Read these off the row that follows.
1) Which number is the entry just left of -1.22?
2) Which number is the entry just right of -4.36?
3) Which number is the entry just left of the smallest entry?
4) Which number is the entry just right of the smallest entry?
5) Which number is the entry just left of -4.36?
6) Which number is the minimum?
[ 3.61 -7.26 -3.71 -4.45 -2.12 -4.45 -4.36 -1.22]
1) -4.36
2) -1.22
3) 3.61
4) -3.71
5) -4.45
6) -7.26

B =
[[-1.10, 0.53, -3.59, 6.31, 3.13, 0.71, -4.36, 0.59, -2.22],
[-2.35, 0.24, -2.76, 2.86, -0.35, -1.69, 2.33, 1.71, -2.22],
[2.47, 1.92, -1.43, 2.34, -2.53, 2.23, -4.66, -2.46, -2.22],
[-1.94, -2.23, 0.49, 2.78, 2.26, -0.48, -6.44, 1.93, -2.22],
[0.50, 1.25, 3.39, 1.65, -0.75, 0.42, -4.09, -0.55, -2.22],
[-1.14, -0.60, -0.31, -2.06, 0.14, 1.00, -5.54, 1.98, -2.22],
[-2.16, -0.91, -0.06, 0.03, 1.45, 1.34, -6.04, 2.03, -2.22],
[4.29, 4.48, 3.10, 1.58, 0.49, -2.96, -3.35, 1.57, -2.22],
[-4.30, -2.67, 0.81, 2.48, -0.37, -1.51, -5.00, 0.84, -2.22]]
Indices start at 0.
The bottom entry of the column that holds the largest entry: 2.48
The bottom-right entry -> -2.22
Find the entry in row 1 and column 2.
-2.76
Find the entry just left of 1.92.
2.47
Find the entry just left of -2.67.
-4.30
The entry just right of 0.71 is -4.36
The entry just left of the centre entry is 1.65
Find the entry in row 0 and column 1.
0.53
The entry in row 2 and column 2 is -1.43
The entry in row 0 and column 2 is -3.59
The entry just left of -2.76 -> 0.24
Find the entry directly above -6.44.
-4.66
The top entry of the column that holds the largest entry is 6.31
Find the entry just left of -1.51.
-0.37
The top-left entry -> -1.10
Find the entry directly below -3.35.
-5.00
The entry directly above -5.54 -> -4.09
The entry just left of 1.98: -5.54
The entry in row 1 and column 0 -> -2.35
Find the entry in the top-right corner.
-2.22
Find the entry just right of 4.29.
4.48
The centre entry -> -0.75
The entry directly below 1.25 -> -0.60
Find the entry in row 2 and column 1.
1.92
The entry directly below -4.36 -> 2.33
Find the entry just left of 1.57.
-3.35
Find the entry directly below the largest entry.
2.86
The entry just left of the smallest entry: -0.48
The entry directly below the centre entry: 0.14
The entry just right of the smallest entry -> 1.93

m =
array([[-3.78,  1.96,  0.11,  6.94,  0.61,  5.68,  7.29, -4.26, -2.60,
         0.47,  1.84],
       [ 5.10, -0.65,  1.20, -5.62,  0.70, -4.36, -5.98,  5.58,  3.92,
         0.84, -0.52],
       [ 5.28, -0.65,  1.26, -5.78,  0.74, -4.48, -6.15,  5.77,  4.06,
         0.89, -0.52],
       [-3.83,  2.00,  0.12,  7.06,  0.64,  5.78,  7.43, -4.32, -2.64,
         0.49,  1.88],
       [-3.85,  2.02,  0.13,  7.10,  0.64,  5.81,  7.46, -4.34, -2.64,
         0.50,  1.89],
       [-3.87,  2.03,  0.13,  7.15,  0.65,  5.85,  7.52, -4.36, -2.66,
         0.50,  1.91],
       [ 5.21, -0.64,  1.24, -5.71,  0.73, -4.43, -6.08,  5.70,  4.01,
         0.87, -0.52],
       [ 5.29, -0.64,  1.27, -5.79,  0.75, -4.49, -6.16,  5.79,  4.08,
         0.90, -0.52],
       [-3.77,  1.93,  0.10,  6.88,  0.60,  5.63,  7.24, -4.25, -2.60,
         0.45,  1.81],
       [ 5.32, -0.64,  1.28, -5.80,  0.76, -4.50, -6.18,  5.82,  4.10,
         0.91, -0.51],
       [-3.86,  2.03,  0.13,  7.13,  0.65,  5.84,  7.50, -4.35, -2.65,
         0.50,  1.90]])
The entry just right of -4.26: -2.60
The 1st entry in reading order? -3.78
The 5th entry in reading order is 0.61
The maximum? 7.52
The entry just left of -4.26? 7.29
The 3rd entry in reading order is 0.11
The entry just left of -2.66? -4.36
The 3rd largest entry -> 7.46
The entry just left of -2.65 -> -4.35
The 2nd smallest entry? -6.16
The entry just left of -5.62 -> 1.20
The entry just right of 7.43: -4.32
The 2nd entry in reading order? 1.96
The entry just left of -6.16? -4.49
